One turn sends every row of this set to another row. A few are shown first. Where does it send the rows asked after them?
Z_762: [  6   2   3 -14 -17  -5 -12  -5  -1   7   6   3   9   6 -14   3   1]
Z_803: [ -7  12 -29 -21 -10  18  16   8  -5  17   4   1   5  21   9 -22   4]
Z_735: [ 18  13 -10  -1   1  -2 -13   7  -8   2  14  12  -2  -9  12 -12   2]
Z_151: [ -9  19  -1 -11 -23  14   2 -10  -8   6  19  -6  17   7  23 -15  -9]
Z_623: [-13  13  -7 -13 -28  10   8 -11  -5   2  -5  -2  18   8   9   3 -17]
Z_250: [  1  -8 -17 -22 -21  23   3  -5 -10   8  -4   7  -3   7  11 -21   7]
Z_614: [ -4  -1  -8 -20  10 -14  -4   8 -11  -2  14  -3  19   3  16  -3  14]
Z_347: [ -1  12 -51  -6   3   3  -3  -4  -2  10   9   3  -6   5  19  -2  -3]
Z_705: [-10  27   0 -20  -7  17  -9   0  -7  16   7   1  16  14  10  -8 -21]
Z_257: [-17  17 -29 -38  13   9  -5   2 -13   2   4  -2  10  10  11   7   1]
Z_74: [-22  13 -27 -14 -11  15  14 -16  -9  18   0   2  10  15  -1   1  -3]
Z_393: [ -6  16 -21 -10   0  11  -2 -13   9  -2  14   2  -6  13  44   0  -2]
Z_911: [ -8   3 -21   6  -3   1  25  -3  -1   2   0   4   0   1  21  10   0]
Z_628: [ -1  17  12  -1 -11   6  -1   7  -9   8   4   1  23   8   3  -2  -6]
Z_726: [  5   6 -31   0   6  14  -7  -1  -8  14 -11  19   3  -1  11   4 -13]
Z_961: [  1   1  -9  -7  18   5 -14  -3   3   5  13   4 -15   7  27   5   8]
Z_156: [  0  11  -5   0 -19  21 -13  -9  -7   5  -5   7  27  13  18   1  -9]
Z_477: [-20  16  -7  -5  -6   1   6  -9  -1   8  25  -7  14  23  17  -8  12]
Z_480: [  4   9 -29 -22  -4  21   1  -6 -11   2  22  -4  14   0  25   1  20]
Z_903: [ -2 -18  -3 -18 -19  13 -15   4  -5  -4  -2   4  -4   9   5   1   2]
Z_35: [ -9  -2  -9 -11  -7  10 -22  19   3  -2  10  -1   5  27  11   9  -2]
Z_780: [-11  14 -21  -9  -3   9   1  24   2   9  18  -5  12  32  13  -7   5]
Z_413: [  9 -10 -22 -27   7   8 -21  -5   0  13   1   7  21   8  24   3  -1]
Z_808: [ -1  24  -9 -28   3  -6  -4   2   7  -3   6   3 -15   5  12   1 -14]
Z_508: [  8  -6 -21 -31  -7   4  14  -1  -1   8   2  -3  12  -3   4  16   3]
Z_385: [-13   5 -26  -6  13  -6   5   5   0   9  18  -4 -14   4  16   9  -3]
Z_679: [ -9  16  -4 -21  -1   5 -27  -9   8  10  12   2  10  29   9   1  -7]
Z_144: [ 18   8 -34  -6  -4  -5   4  -6  -1   1   0   6  -7  -1  12  -8  14]
Z_930: [ 12   5 -16 -19  10   1  -7  -7   5   3 -12  11 -16   5  10   5   6]
Z_522: [  5   1 -20  -3 -20  22 -13 -20 -11  15   8  10  15   3   4  -8   7]

Z_623 goes to Z_628
Z_735 goes to Z_393
Z_477 goes to Z_522
Now find these:
Z_961 goes to Z_347
Z_250 goes to Z_35
Z_508 goes to Z_614

